[[103 134 117 149 108]
 [127 150 106 112 112]
 [130 153 109 125 147]
 [130 124 146 150 143]
 [107 120 108 110 146]
 [110 117 128 143 113]]
|
[[108 112 147 143 146 113]
 [149 112 125 150 110 143]
 [117 106 109 146 108 128]
 [134 150 153 124 120 117]
 [103 127 130 130 107 110]]

[[125 129 135 138 127 125 122 152 128]
 [123 129 128 109 119 128 128 138 126]
 [126 126 133 125 124 123 124 143 127]
 [126 121 128 118 116 124 128 128 129]
 [123 137 129 155 120 125 127 139 128]
 [125 137 120 153 132 127 134 145 129]
 [128 116 131 136 132 124 126 136 126]
 [128 129 124 127 120 126 131 138 128]
 [124 122 121 134 126 125 133 139 126]
 [128 123 121 128 129 125 133 134 129]]
|
[[128 126 127 129 128 129 126 128 126 129]
 [152 138 143 128 139 145 136 138 139 134]
 [122 128 124 128 127 134 126 131 133 133]
 [125 128 123 124 125 127 124 126 125 125]
 [127 119 124 116 120 132 132 120 126 129]
 [138 109 125 118 155 153 136 127 134 128]
 [135 128 133 128 129 120 131 124 121 121]
 [129 129 126 121 137 137 116 129 122 123]
 [125 123 126 126 123 125 128 128 124 128]]

[[128 131 152 138 128 114 128]
 [128 128 128 142 151 114 130]
 [129 128 129 128 139 114 152]
 [154 134 128 128 129 114 128]
 [129 144 148 129 128 114 128]]
|
[[128 130 152 128 128]
 [114 114 114 114 114]
 [128 151 139 129 128]
 [138 142 128 128 129]
 [152 128 129 128 148]
 [131 128 128 134 144]
 [128 128 129 154 129]]

[[130 135 133 131 127 135 126]
 [121 109 128 124 137 126 104]]
|
[[126 104]
 [135 126]
 [127 137]
 [131 124]
 [133 128]
 [135 109]
 [130 121]]

[[127 128 128 128 127 128 126 131 130 143 126 121 128 129 103]
 [128 128 128 127 110 129 131 126 129 122 130 128 127 128 149]
 [129 129 128 128 139 126 122 127 125 123 131 150 130 127 123]
 [128 128 128 129 110 127 124 125 127 131 128 149 129 130 134]]
|
[[103 149 123 134]
 [129 128 127 130]
 [128 127 130 129]
 [121 128 150 149]
 [126 130 131 128]
 [143 122 123 131]
 [130 129 125 127]
 [131 126 127 125]
 [126 131 122 124]
 [128 129 126 127]
 [127 110 139 110]
 [128 127 128 129]
 [128 128 128 128]
 [128 128 129 128]
 [127 128 129 128]]

[[143 138 152 111 102 129]
 [124 125 117 132 118 139]
 [140 139 144 129 112 141]]
|
[[129 139 141]
 [102 118 112]
 [111 132 129]
 [152 117 144]
 [138 125 139]
 [143 124 140]]

[[125 119 107 120 116 153 106 123]
 [126 120 119 121 115 156 109 122]
 [113 120 116 117 129 115 109 122]
 [112 120 137 116 130 111 112 118]
 [127 123 139 125 120 142 122 123]
 [115 124 122 124 130 110 119 126]]
|
[[123 122 122 118 123 126]
 [106 109 109 112 122 119]
 [153 156 115 111 142 110]
 [116 115 129 130 120 130]
 [120 121 117 116 125 124]
 [107 119 116 137 139 122]
 [119 120 120 120 123 124]
 [125 126 113 112 127 115]]

[[106 138 131 119 131 140 121 107 139 139 134 135 140 120]
 [125 134 150 120 153 131 106 125 134 132 139 136 129 101]
 [129 130 149 123 153 127 108 129 130 128 139 133 126 103]
 [105 138 133 120 132 144 123 105 140 142 135 136 143 121]
 [139 121 144 128 144 113 113 138 121 115 135 127 113 117]
 [147 104 124 134 124  98 123 146 102  98 121 117 102 129]]
|
[[120 101 103 121 117 129]
 [140 129 126 143 113 102]
 [135 136 133 136 127 117]
 [134 139 139 135 135 121]
 [139 132 128 142 115  98]
 [139 134 130 140 121 102]
 [107 125 129 105 138 146]
 [121 106 108 123 113 123]
 [140 131 127 144 113  98]
 [131 153 153 132 144 124]
 [119 120 123 120 128 134]
 [131 150 149 133 144 124]
 [138 134 130 138 121 104]
 [106 125 129 105 139 147]]
---
[[118 117 150 112]
 [122 134 113 132]
 [149 133 103 115]]
|
[[134 113]
 [133 103]]

[[134 121 153 110]
 [138 139 116 141]
 [154 145 126 138]]
|
[[139 116]
 [145 126]]

[[113 142 151]
 [150 115 139]
 [158 109 118]]
|
[[115 139]
 [109 118]]

[[156 129  99 132]
 [118 107 146 153]
 [128 103 133 157]]
|
[[107 146]
 [103 133]]

[[131 126 131 133]
 [122 132 134 121]
 [106 135 158 104]
 [126 128 131 126]]
|
[[132 134]
 [135 158]]

[[149 115 121 137 134]
 [135 124 124 133 130]
 [106 143 135 114 131]
 [149 119 121 137 133]]
|
[[124 124]
 [143 135]]

[[133 118 127 131]
 [136 123 122 140]
 [114 119 141 141]
 [119 153 119 116]]
|
[[123 122]
 [119 141]]

[[101 148 155]
 [135 122 116]
 [118 123 124]]
|
[[122 116]
 [123 124]]

[[142 139 120 119 132]
 [127 138 124 125 130]
 [125 158 117 125 135]
 [135 153 117 120 136]
 [119 147 120 134 131]]
|
[[138 124]
 [158 117]]
